In the data rows, zero lies at 4.5, halfway between 4 and 5.
Here are some numbered points:
[5, 6, 3, 5, 3, 4, 5, 5, 5, 4, 4, 3, 3, 3, 4, 3, 4, 5, 5, 4, 3, 4, 4, 3, 5, 6] 0
[2, 4, 6, 5, 6, 7, 5, 4, 7, 7, 7, 6, 5, 4, 4, 3, 3, 5, 5, 5, 4, 4, 4, 3, 6, 7] 1
[5, 2, 4, 3, 3, 3, 4, 2, 1, 0, 1, 2, 4, 4, 5, 5, 7, 7, 8, 9, 9, 9, 8, 8, 5, 4] 2
[0, 2, 3, 5, 6, 6, 6, 6, 8, 6, 7, 8, 9, 9, 9, 9, 9, 9, 6, 6, 2, 2, 1, 0, 0, 0] 3
[4, 5, 6, 5, 7, 4, 5, 4, 5, 6, 6, 7, 4, 5, 5, 4, 3, 5, 4, 4, 3, 3, 3, 4, 4, 5] 4
[5, 3, 4, 3, 3, 3, 4, 2, 1, 0, 0, 2, 4, 4, 4, 5, 7, 7, 8, 9, 9, 9, 8, 8, 5, 4] 5
[5, 5, 5, 4, 4, 4, 3, 5, 5, 6, 4, 5, 4, 3, 6, 4, 5, 5, 5, 5, 5, 4, 5, 8, 6, 5] 6
[5, 4, 5, 6, 5, 5, 4, 5, 5, 6, 4, 4, 5, 3, 4, 5, 5, 4, 3, 3, 4, 5, 5, 6, 6, 7] 7
[6, 3, 6, 6, 4, 4, 3, 6, 6, 6, 7, 7, 6, 6, 4, 3, 4, 4, 4, 2, 2, 3, 1, 0, 0, 1] 8
[6, 3, 3, 4, 4, 4, 6, 4, 5, 5, 4, 4, 4, 4, 3, 5, 5, 2, 4, 3, 4, 2, 3, 1, 0, 0] 9
[6, 3, 6, 6, 4, 4, 4, 6, 6, 6, 7, 7, 6, 6, 4, 3, 4, 5, 4, 2, 2, 3, 1, 0, 0, 1] 10
[5, 5, 3, 4, 5, 3, 4, 2, 2, 1, 1, 2, 3, 4, 5, 5, 6, 6, 6, 8, 9, 9, 9, 9, 5, 4] 11
[5, 4, 5, 6, 5, 5, 5, 4, 4, 6, 6, 6, 5, 3, 3, 4, 4, 4, 3, 3, 4, 4, 3, 2, 3, 3] 12
[2, 3, 6, 5, 6, 7, 5, 4, 7, 7, 7, 6, 5, 4, 4, 3, 3, 5, 5, 5, 4, 4, 4, 3, 6, 6] 13
[5, 5, 6, 5, 5, 6, 6, 4, 6, 6, 7, 6, 5, 5, 4, 4, 4, 4, 4, 4, 4, 2, 3, 2, 2, 2] 14
[5, 5, 6, 4, 6, 4, 4, 3, 3, 3, 3, 3, 3, 3, 3, 5, 5, 4, 5, 4, 4, 4, 4, 6, 6, 6] 15
[4, 5, 5, 4, 4, 4, 6, 4, 6, 5, 6, 5, 4, 4, 4, 4, 5, 4, 6, 2, 4, 2, 3, 3, 4, 5] 16
[7, 6, 6, 5, 4, 4, 4, 5, 6, 6, 4, 4, 3, 4, 4, 4, 3, 4, 4, 4, 4, 4, 4, 3, 4, 4] 17
[4, 5, 6, 6, 5, 6, 4, 6, 5, 7, 8, 7, 7, 9, 7, 6, 4, 2, 3, 4, 3, 3, 1, 2, 0, 0] 18
[6, 5, 4, 3, 5, 5, 4, 6, 6, 5, 4, 5, 4, 5, 3, 4, 3, 2, 3, 6, 3, 3, 2, 3, 4, 4] 19
[4, 5, 6, 5, 7, 4, 5, 4, 5, 6, 6, 7, 5, 5, 5, 4, 3, 5, 4, 4, 3, 3, 3, 3, 4, 5] 20
[5, 4, 5, 5, 5, 5, 4, 5, 5, 6, 4, 4, 5, 3, 3, 5, 5, 4, 3, 3, 4, 5, 5, 6, 6, 7] 21
[4, 5, 6, 4, 4, 5, 5, 5, 3, 3, 3, 2, 4, 3, 4, 5, 6, 6, 6, 6, 7, 7, 9, 9, 8, 6] 22
[5, 6, 5, 5, 4, 4, 6, 5, 5, 5, 6, 5, 4, 3, 3, 3, 3, 5, 3, 4, 3, 4, 3, 2, 4, 4] 23
[5, 4, 3, 6, 6, 6, 5, 5, 5, 5, 6, 5, 6, 5, 5, 4, 4, 3, 5, 3, 3, 4, 2, 1, 2, 0] 24
[5, 4, 4, 7, 5, 5, 4, 4, 5, 7, 7, 8, 8, 8, 7, 5, 5, 3, 4, 3, 3, 2, 1, 1, 0, 0] 25
[5, 6, 4, 4, 6, 5, 5, 5, 5, 7, 7, 6, 5, 4, 4, 3, 3, 3, 3, 4, 2, 4, 3, 3, 3, 4] 26
[5, 4, 5, 6, 5, 5, 4, 5, 5, 6, 4, 4, 5, 3, 3, 5, 5, 4, 3, 3, 4, 5, 5, 6, 7, 7] 27
[5, 6, 5, 5, 2, 4, 5, 5, 3, 1, 2, 1, 4, 4, 4, 4, 5, 4, 5, 6, 6, 7, 8, 9, 8, 7] 28
Which three points above are nearest to each new point, looking only along the 6 directions in which the numbered points spread most? Their numbers follow each, smallest number first.
[4, 5, 6, 4, 4, 5, 5, 5, 4, 3, 3, 2, 4, 3, 4, 5, 6, 6, 6, 6, 6, 7, 9, 9, 8, 6] 6 22 28
[5, 6, 5, 5, 2, 4, 5, 5, 3, 2, 2, 1, 4, 4, 4, 4, 4, 4, 5, 6, 6, 7, 8, 9, 8, 7] 15 22 28
[0, 0, 0, 1, 4, 6, 6, 9, 7, 6, 7, 9, 9, 9, 8, 7, 5, 4, 3, 4, 1, 2, 2, 1, 1, 0] 3 18 25
[5, 5, 5, 4, 4, 4, 3, 5, 5, 5, 3, 5, 4, 3, 5, 4, 5, 5, 5, 5, 5, 4, 5, 9, 7, 5] 6 15 21
[0, 2, 3, 5, 6, 6, 6, 6, 8, 6, 7, 8, 9, 9, 9, 9, 9, 9, 6, 6, 1, 2, 1, 0, 0, 0] 3 18 25
[5, 4, 5, 6, 5, 5, 5, 4, 4, 7, 6, 6, 5, 3, 3, 4, 4, 4, 3, 2, 3, 3, 2, 2, 3, 3] 12 14 23
[6, 5, 4, 5, 3, 5, 5, 2, 3, 4, 3, 4, 4, 3, 4, 4, 4, 3, 5, 5, 4, 5, 6, 6, 8, 8] 6 15 21
[6, 5, 4, 4, 5, 5, 4, 6, 6, 5, 4, 5, 4, 5, 3, 4, 3, 2, 3, 6, 3, 3, 2, 3, 4, 4] 17 19 26
[5, 6, 5, 5, 5, 4, 6, 4, 3, 3, 4, 3, 3, 5, 4, 4, 4, 4, 4, 3, 5, 6, 7, 6, 6, 7] 6 15 21
[5, 6, 3, 5, 3, 4, 5, 5, 5, 4, 4, 3, 3, 3, 4, 3, 4, 5, 5, 4, 3, 4, 4, 3, 5, 6] 0 15 16
[5, 6, 6, 3, 5, 5, 5, 4, 6, 6, 6, 5, 4, 4, 4, 3, 4, 3, 4, 4, 3, 3, 3, 5, 6, 7] 4 17 23
[6, 3, 3, 4, 4, 4, 5, 4, 4, 4, 4, 4, 3, 4, 3, 5, 5, 2, 4, 3, 4, 2, 4, 1, 1, 1] 9 12 24
[5, 6, 4, 4, 6, 5, 5, 5, 5, 7, 7, 6, 5, 4, 4, 3, 3, 3, 3, 4, 2, 4, 3, 3, 3, 4] 4 20 26
